Where one turn sends some rows of the set: a few examples, then the rows asked
lep: [-0.27, -2.65, 0.06, 1.18, 1.00, -1.03, -0.93, -0.07, 1.73, -0.62, -0.17, -0.75, 1.54, 0.38, -0.69, 0.07, -0.16, 0.83, 0.66]
zuvu: [-2.02, -0.28, -0.70, -0.07, -0.06, 0.02, 1.22, -1.58, -1.00, 0.26, 1.60, -0.68, 0.61, 2.26, 2.03, -2.20, -0.03, 1.06, 1.16]
kagul: [1.01, -1.22, 1.38, 0.88, 0.42, 0.21, -0.03, 0.81, -0.20, 1.49, -2.60, 0.80, 0.83, 0.41, 0.11, 1.11, -0.53, -0.35, -4.18]
kipem: [-4.38, 1.04, -1.25, -1.25, -0.31, -2.00, -0.27, -1.36, -0.84, 1.03, 2.24, -0.42, -1.41, 1.23, -1.47, -0.55, -0.61, 0.13, -0.12]
tudi: [-1.12, 0.51, 1.74, -0.02, -1.13, -0.47, -0.16, 2.12, -2.61, 0.78, -1.44, 0.61, -0.73, -1.31, -2.31, 2.23, -1.28, -0.91, -1.40]
kofun: [0.48, -0.73, 1.49, 0.70, 1.55, -0.29, 0.15, 1.31, 0.33, 1.60, -2.76, 1.34, 0.87, -0.78, -0.07, 1.79, -1.31, 0.44, -2.91]
vilab: [-1.90, -0.35, -0.59, -0.89, -0.76, -0.31, 1.26, -2.12, -0.14, -0.19, 0.50, -0.50, 0.46, 2.98, 1.99, -2.48, -0.48, 1.19, 0.15]
Lol: [0.18, -2.57, -0.90, 1.22, 0.14, -0.96, -1.05, -0.73, 1.44, 0.29, 0.78, -0.09, 2.17, -0.18, -0.39, 0.28, 0.60, 0.73, -0.53]
Gemum: [-1.36, 1.16, 0.96, -0.97, 0.54, 0.75, 2.37, -0.45, -1.81, 1.75, -2.10, 0.77, -0.60, 2.24, 2.45, -1.15, -1.10, -0.14, -3.08]
piz: [-3.21, 2.76, 0.68, -1.68, 0.31, -0.74, 0.01, 0.02, -3.23, 2.91, 0.20, 2.15, -1.24, 0.99, -0.35, 0.18, -1.62, -0.47, -1.58]
rumud: [-1.56, -1.41, -0.66, -0.88, -0.88, -1.82, -1.41, 0.69, -0.23, -0.36, 0.49, -0.76, -1.13, -0.88, -3.60, 0.57, 0.00, -0.36, -0.22]
foru: [-3.06, 1.02, -1.10, -1.69, -0.25, -1.60, -0.92, -0.73, -1.69, 0.99, 2.14, -0.13, -1.77, 1.47, -1.39, -2.00, -0.86, 0.33, 0.66]
Zoma: [0.38, -2.75, -0.10, 0.98, -0.77, -0.90, -1.13, -0.77, 1.56, -0.43, 0.03, -0.52, 1.85, 1.17, -0.39, -0.24, 0.13, 0.94, -1.00]
bani: [-3.87, 2.96, 1.12, -0.41, -0.60, -0.76, 0.92, 0.09, -3.20, 2.22, 0.31, 1.03, -0.97, 0.74, -0.14, 1.14, -1.76, -0.53, -1.27]
buv: [0.94, -1.18, 0.54, 0.02, 0.97, 0.33, 0.21, 1.18, -0.62, 2.19, -2.21, 1.44, 0.38, -0.71, -0.08, 1.32, 0.06, 0.38, -4.02]
Kemaz: [-1.21, 1.04, 0.75, -1.24, 0.75, 1.26, 2.48, 0.29, -2.99, 2.13, -1.43, 0.77, -1.10, 1.69, 2.21, -1.12, -0.54, 0.86, -2.33]
Kur: [-2.88, -0.16, -0.48, -0.48, 0.77, -0.18, 0.85, -1.04, -0.15, 0.11, 0.42, -1.04, -0.50, 2.89, 1.55, -2.28, -0.45, 2.02, 1.07]
kapin: [-0.99, 0.84, 1.32, 0.10, -0.43, -0.56, -1.61, 1.90, -2.29, 1.75, -1.20, 1.98, 0.16, -1.30, -1.78, 2.02, -0.99, -1.50, -1.32]
tupa: [-2.11, 1.74, 0.91, -0.94, 1.36, 0.50, 1.98, 0.28, -1.55, 2.30, -2.25, 1.04, -1.20, 1.77, 2.13, -0.65, -1.56, 1.59, -2.41]
nen: [-0.81, -0.90, -0.48, 0.05, -0.90, -1.41, -2.52, 1.10, -0.74, -0.20, 0.71, -0.32, -0.40, -0.82, -2.84, -0.25, -0.23, -0.72, 0.80]

Kemaz turns into buv
kapin turns into nen
Where do these go?
kagul turns into Zoma
lep turns into Kur
tudi turns into rumud

